(in the rows, 128 means zero)
Where one turn sends some rows of the set: a few examples, then the rows asked
gabef: [110 113 122 127 171 136 140 120 132 160 156 102 127 158 144  93]
gop: [111  89 135 149 147 156 134 108 139 131 143 135 141 162 146 136]
sapa: [139 102 167 127 141 116 157 121 123 145 152 140 148 145 135 105]
Pel: [131 106 128 133 139 148 142  87 130 137 114  94 143 134 116 126]
teni: [141 126 160 132 160 127 152 105 122 123 158 108 134 112 134 105]
Pup: [142 129 160 136 170 133 157  96 127 119 149 113 134 117 132 106]
mise: [115 113 145 136 193 162 157 124 135 143 115 106 129 140 129 135]
Zus: [141 110 128 111 167 147 118 126 140 145 123 107 137 130 134  84]
nub: [114 104 127 122 177 142 137 140 111 124 116 129 118 125 125 137]
Muva: [156 106 133 123 152 137 129 117 130 124 132 111 156 111 126  96]
lasig: [137 129 137 145 156 160 133 130 128 177 142 121 131 129 146 116]
Ser: [137 101 141 126 147 123 131 113 148 154 133 140 162 111 142 112]
Revo: [138 107 159 144 143 132 164 139 137 153 141 126 136 144 105 133]
terop: [125  91 136 139 140 146 141  85 123 138 120  97 146 140 113 124]
ris: [116  94 136 131 165 134 122  99 135 115 164 119 122 148 112 114]
Lel: [138 115 153 125 172 146 168 103 144 141 136  87 142 135 123 131]
Nolo: [115  93 140 134 169 124 120 105 138 119 160 117 116 146 111 115]
Mes: [ 89  87 150 129 154 144 133 115 137 145 145 144 136 153 133 126]
pazav: [143 115 143 116 147 118 130 135 110 120 153 142 132 148 141 112]
dib: [117 111 158 111 183 131 141 108 132 143 107 136 119 128 138 105]
divu: [117 112 154 122 183 131 137 107 129 152 105 136 116 129 134 102]
limit: [ 91  90 151 125 155 134 130 114 135 154 138 143 134 155 130 131]
sule: [146 103 129 138 146 125 141 132 116 132 133 107 132 154 146 152]
Bug: [128 105 149 117 197 148 150 109 142 128 137 108 121 139 123 142]
Mol: [152 117 114 118 172 146 125 118 124 147 140  92 145 136 141 106]
Rinir: [128  94 141 137 144 116 136 115 145 147 129 146 159 117 141 111]
kotus: [146 118 118 123 174 137 123 114 117 148 139  89 146 134 148 112]
Ped: [115  91 148 147 144 161 149 104 139 140 126 140 153 137 119 136]
tesud: [139 120 140 127 152 115 123 137 115 121 155 145 133 146 137 114]
git: [134 107 156 147 155 138 167 125 138 161 143 128 135 144 103 136]
tiro: [143 106 158 128 147 134 142 142  97 149 148 134 132 147 149 111]
Vusim: [133 120 138 143 157 164 133 136 132 178 143 121 136 127 143 109]
Pozut: [130 116 120 126 170 143 136 132  98 127 124 144 125 130 141 134]
gov: [104 114 124 120 159 135 139 118 145 154 166 115 127 161 146 115]
nuron: [111 122 146 142 186 165 150 123 133 144 117 104 124 140 122 132]
Rovi: [143 106 126 139 141 124 132 129 121 129 137 107 128 148 147 154]

nub turns into gabef
divu turns into lasig
Pup turns into Ser
Now these:
tiro turns into gop
Ped turns into Lel
git turns into Pel
dib turns into Vusim
kotus turns into tesud
Mes turns into mise

Where one turn sends some rows of the set: a few examples, then the rows asked
riv: [140 121 151 130 122 125 133 113 143 145 152 149 158 114 155 139 149  91
 125 144 161 116 123 104 110 132 136 124 133 159 144 133 120 102 113 132
 140 114 109 157 146 116 106  94 125 116 131 125 142 146 149 144 145  96
 110  95 116]
nazuk: [101 136 144 118 103 133 123 113 126 148 154 123 124 118 151 133 115 136
 115 129 119 126 149 105 125 144 129 131 112 131 162 192 121 124 117 131
 130 153 149 156 121 119 101 104 148 137 150 122 109 136 130 154 125 132
 122 128 153]
lorun: [101 146 151 119 110 160 104 126 127 138 150 136 130 102 129 145 104 141
 119 133 110 147 144 125 106 126 115 122 118 132 156 158 129 133 102 124
 134 132 111 153 113 109 126 139 128 129 151  89 132 123 116 137 120 137
 119 142 101]
rezud: [100 120 151 123 110 179 142 116 140 118 144 134 146 102 143 134 144 113
 107 131 153 112 130 114 101 121 126 151 153 113 139 147 114 105 122 125
 120 133 146 142 139 110 133 103 113 143 175  93 125 132 150 123 152 138
 104 116 153]
bet: [100 139 147 119 110 131 119 112 119 151 156 121 123 115 142 131 119 138
 118 127 116 130 149 102 120 148 124 128 109 129 160 191 119 121 106 135
 135 155 149 156 119 119  95 114 149 136 149 120 113 129 128 149 130 130
 123 129 151]
bedu: [ 89 109 133 129 118 151 133  97 127 127 126 126 101 125 126 130 144 128
 112 120 154 130 133 115 123 132 130 157 152 104 148 134 114 123 111 133
 120 137 138 146 165 127 148 110 125 129 156 109 135 123 113 139 107 118
 140 153 160]
fizu: [139 125 148 132 125 131 139 114 147 141 152 152 160 108 154 137 144  93
 133 146 158 109 120 102 114 136 129 123 129 150 140 131 118 105 104 125
 139 127 105 145 140 121 119  96 124 115 124 135 138 148 153 145 138  91
 118 100 120]
vur: [131 134 136 120  96 149 114 140 149 127 129 106 141  91 117 137 132 143
 127 118 124 144 137 102 120 133 106 141 111 139 126 147 120 139  98 134
 124 116  94 157 117 127 134 126 112 122 142 137 148 149 135 145 136 139
 106 128 108]
vimet: [ 89 111 131 118 121 155 129 102 126 125 125 122 106 121 122 132 143 125
 108 116 154 131 141 117 118 136 128 159 152 106 143 134 105 123 116 130
 117 136 149 139 168 139 146 113 127 132 155 114 140 119 110 138 106 119
 133 147 156]
Zigem: [156 137 141 126 129 175 124 116 130 124 148 149 129 110 155 126 142 111
 114 138 152 116 134 109 119 165 122 142 156 130 146 136 110 117 110  99
 125  99 125 136 165 117 127 125 110 123 143  92 152 141 123 139 152 124
 124 120 128]
luped: [104 140 147 112 105 132 119 115 128 146 156 116 130 113 149 128 121 136
 117 129 122 124 151 102 123 146 124 130 109 125 163 192 124 117 113 130
 135 153 150 158 122 118  97 110 150 143 149 120 107 132 130 149 129 131
 123 131 145]
Bisid: [ 90 120 132 117 118 151 133  99 124 134 123 118 104 114 123 134 145 122
 108 121 157 130 142 122 117 131 138 156 154 108 143 139 105 124 123 130
 107 134 144 143 171 130 146 107 130 135 152 113 133 124 112 140 109 121
 130 146 155]
fud: [126 146 146 123 121 125 107  96 132 146 147 101 127 141 135 129 127 112
 114 145 133 125 152 123 135 123  92  96 143 119 161 140 132 137 117 116
 109 148 157 154 133 118 120 125 159 141 149 122 121 137 107 144 130 111
 141 122 157]
zoku: [124 132 161 109 112 103 116  95 134 136 129 109 148 144 124 116 153 131
 101 124 123 132 143 122 141 131  83 117 153 131 132 145 129 131 111 129
 126 112 152 134 109 114 124 100 148 102 157 140 138 142 144 126 158 136
 123  99 138]
Nipab: [126 143 148 122 128 116 105  88 135 153 148 108 130 143 133 132 134 116
 109 142 134 124 159 124 135 130  93 104 140 121 160 146 131 139 121 117
 114 143 158 156 124 124 115 128 169 135 155 121 121 143 108 148 136 111
 134 118 158]
vegu: [138 120 155 123 116 101 138 117 160 131 120 124 141 136 115 145 129 133
 106 121 154 165 148 131 153 127 107 128 138 128 129 136 117 135 104 129
 122 122 117 170 115 127 151 126 118 120 132 116 141 132 146 126 154 111
 114 110 112]
Bupev: [ 87 114 140 135 113 132 119  93 139 142 131 127 135 125 124 139 145  93
 130 125 161 134 138 102 109  93 132 121 136 126 125 134 144 111 115 153
 127 115 132 136 129 122 132  92 151 106 162 131 139 137 137 135  92 106
 135 139 152]
biruv: [134 142 141 122  92 142 110 147 147 124 131 107 146  97 121 136 137 132
 123 117 125 143 143 103 123 131 106 146 113 140 126 137 124 138  98 135
 127 110  92 155 126 132 127 118 118 123 136 146 148 151 134 139 134 139
 101 127 113]
Lazo: [ 87 120 142 129 118 128 116  98 143 147 132 121 133 120 114 130 149  93
 124 123 158 126 140 100 104  96 134 126 135 134 129 132 144 106 123 153
 125 113 133 146 123 122 143  94 144 112 160 137 141 122 137 130  92 103
 137 130 153]
toli: [157 137 138 132 130 170 123 116 121 130 149 156 134 106 156 129 144 115
 113 135 145 118 127 108 123 164 126 139 160 136 150 131 114 122 106 108
 128  99 125 138 162 113 133 131 110 119 149 104 150 142 121 134 149 132
 121 117 124]
fumer: [ 90 122 144 124 110 178 143 111 138 117 148 127 145 103 141 132 145 112
 112 132 157 112 133 106  96 119 120 151 155 109 136 144 117 110 124 113
 124 137 140 135 139 107 130 108 116 139 175  96 134 124 150 128 148 135
 112 115 151]
guber: [100 118 140 121 108 176 147 112 143 117 149 128 154  94 156 132 140 117
 111 134 155 120 130 109 103 121 123 155 155 112 137 145 114 109 122 116
 127 135 143 141 137 109 134 103 119 142 180  94 132 127 148 134 146 132
 103 120 151]
Boz: [125 139 143 118 124 118 104  94 138 148 146 106 124 144 129 130 133 114
 107 138 133 123 153 127 143 128  91 101 142 116 161 148 138 139 121 113
 115 143 161 152 131 122 119 129 166 138 148 119 124 134 108 147 138 114
 134 120 156]
bubus: [123 138 140 133 128 114 129 105 111 147 131 158 131 132 126 141 143 104
 108 129 140 128 130 123 139 115 136 119 140 150 144 132 124 104  95 146
 144 112 126 127 143 134 124 104 125  87 122 115 153 136 125 126 108  87
 142 125 121]
tusup: [ 86 114 141 133 111 137 111  88 139 143 137 124 129 127 120 127 146  93
 125 126 152 138 136 102 110  93 131 124 137 134 138 138 139 105 125 148
 129 114 128 144 129 117 145  87 141 113 160 132 144 130 134 132  95 113
 143 130 153]
medo: [158 133 148 132 129 171 129 124 129 128 146 142 136 109 153 137 149 110
 103 138 142 107 127 116 119 157 130 139 158 133 151 126 112 122 112 112
 130 100 124 132 159 122 128 130 101 129 148  99 148 146 121 134 151 132
 121 121 129]
dulu: [101 143 152 127 106 164  99 133 128 134 152 140 132 107 135 147 108 137
 112 134 110 141 142 132 105 126 113 122 123 137 153 156 127 135 109 116
 141 128 108 160 117 109 125 129 129 132 144  85 132 123 124 126 123 141
 112 134 104]
dizug: [ 83 112 140 114 122 151 135  94 123 132 120 119 106 118 120 134 140 124
 114 120 155 132 142 112 123 137 135 153 157 107 147 135 104 123 115 132
 112 132 147 144 162 141 145 113 131 126 151 106 139 115 117 135 102 124
 135 145 155]
mome: [ 81 116 151 133 114 135 111  90 142 136 133 119 132 122 115 131 146  91
 123 125 157 138 136 109 103 101 134 122 136 128 129 139 144 100 121 147
 130 113 134 145 124 117 137  90 148 114 164 130 143 130 136 129  97 103
 136 135 156]
Zaru: [126 136 135 124 129 116 130 108 109 147 129 158 127 137 120 143 151 112
 115 135 144 133 130 127 132 123 141 119 147 153 138 138 120  97 101 146
 144 108 122 128 135 136 127 112 130  84 126 118 145 131 128 127 111  88
 145 127 133]
gan: [135 120 153 117 113 104 133 116 155 132 119 122 142 128 104 144 131 145
 107 122 151 161 139 129 147 127 100 131 134 131 133 136 113 139  98 121
 118 117 114 166 117 118 152 129 115 116 128 121 144 134 145 125 154 114
 113 115 112]
lobiv: [121 136 142 128 133 117 131 105 111 149 133 158 132 135 129 139 145 113
 117 137 148 135 130 126 144 117 142 117 144 149 132 137 123 104 102 142
 147 107 124 120 140 129 126 113 125  86 124 110 145 128 134 128 100  94
 143 123 130]
sito: [130 139 144 128  87 148 112 139 148 126 134 102 147  97 125 139 131 141
 129 115 124 140 144 102 116 133 109 144 108 141 131 134 122 136 103 143
 125 113  96 155 117 124 131 121 112 123 137 136 151 150 135 146 135 136
 103 125 115]
baga: [155 133 147 131 131 170 121 123 128 128 150 146 136 108 159 132 140 112
 112 137 148 109 132 107 116 161 120 141 160 125 147 122 114 121 104 115
 126  93 124 134 163 115 129 121 113 120 138  99 148 137 121 136 153 130
 116 116 126]
Lole: [105 147 151 120 110 160 100 134 122 137 155 137 128 102 133 145 111 140
 118 131 112 138 145 123 111 130 113 123 119 131 158 155 127 133 108 121
 142 135 117 156 114 108 126 138 125 133 142  88 130 123 117 133 122 137
 113 140 101]
nud: [139 128 149 127 114 130 137 110 149 138 150 147 160 105 152 138 153  90
 132 150 155 116 122 107 112 132 134 122 129 158 140 129 119 105 114 130
 134 122 109 154 140 113 115  96 124 109 132 130 133 140 149 147 148  93
 118  98 117]
pozin: [136 118 150 115 114 105 133 111 159 126 117 124 147 128 110 136 129 145
 105 128 152 156 142 134 147 134 103 128 139 127 136 140 112 138 101 127
 120 116 113 165 115 122 153 127 120 120 137 116 143 136 145 129 161 118
 115 107 109]
badin: [123 140 142 126 129 120 103  98 138 147 147 106 127 138 128 128 130 118
 109 141 131 127 154 129 142 125  93 101 144 117 163 146 131 137 121 115
 114 141 159 151 138 117 117 127 166 135 154 124 119 143 108 147 133 111
 143 114 157]
dotim: [135 120 153 122 117  99 136 116 160 133 117 122 141 127 114 145 129 145
 106 123 152 161 143 131 145 129 100 130 138 122 145 131 114 132 100 130
 124 116 111 163 119 122 152 129 119 116 133 121 147 135 148 121 154 118
 119 111 108]
suza: [121 125 160 111 107 104 120  97 141 135 128 109 145 145 120 120 152 130
 101 126 127 140 141 120 142 125  76 116 149 131 134 147 135 129 109 126
 124 112 152 133 111 119 122  92 145 101 156 140 138 136 150 130 158 141
 126 108 139]
kova: [126 145 146 116 135 118 127 107 112 149 128 159 133 137 133 138 149 110
 116 139 147 128 128 129 138 123 134 122 138 159 134 137 121 100 103 150
 140 105 122 126 137 137 133 112 125  86 126 110 146 131 124 129 106  94
 143 124 126]
melok: [118 126 162 117 107 108 123 103 136 139 131 108 146 144 122 126 156 127
 106 119 125 138 138 122 148 124  84 119 152 130 132 142 125 134 107 130
 124 113 150 128 108 116 120  89 151 102 153 136 148 140 147 128 153 139
 128 105 139]
rol: [104 137 140 118 102 134 123 121 124 148 153 123 125 116 150 137 118 140
 112 133 123 123 148 101 122 146 128 132 112 130 161 191 117 120 108 130
 133 151 148 159 128 115  97 111 143 140 149 121 111 133 140 146 126 138
 124 131 156]
tulil: [130 141 146 122  93 147 109 136 153 126 137 106 147  90 123 137 132 141
 130 122 130 142 143  94 120 129 105 144 111 142 133 139 121 130  97 136
 127 116  94 157 114 124 132 122 115 116 135 139 145 152 130 142 133 138
 101 131 111]
velut: [121 130 156 114 111 104 120 103 133 136 134 108 140 147 132 113 148 130
 104 119 120 138 141 117 140 123  80 119 158 129 132 142 131 125 105 134
 127 114 154 133 112 117 121  93 144 101 156 138 140 138 150 125 154 141
 130 109 141]
rolu: [106 146 150 128 112 160 101 131 122 138 151 140 125  99 134 144 105 143
 119 135 110 136 143 135 103 131 113 127 119 130 155 155 134 130 111 124
 137 134 116 154 119 111 126 138 127 135 145  88 124 127 123 133 121 145
 114 132 105]
zofu: [140 129 144 121 123 127 132 117 146 140 153 154 154 107 153 133 147  91
 129 149 157 110 120 103 108 136 130 124 126 155 137 139 121 100 123 124
 133 118 106 150 138 110 121  95 113 114 134 129 138 140 153 146 149  94
 116 100 117]
Repef: [ 96 120 143 117 107 175 148 108 137 118 139 124 152 107 151 131 141 116
 114 129 153 117 128 115  95 119 128 155 155 113 148 141 117 111 122 119
 126 128 136 136 145 101 129 103 119 143 173  98 120 128 147 128 147 137
 102 124 147]

zoku turns into Nipab
bedu turns into Repef
biruv turns into vegu
Now these:
nud turns into Zaru
dizug turns into fumer

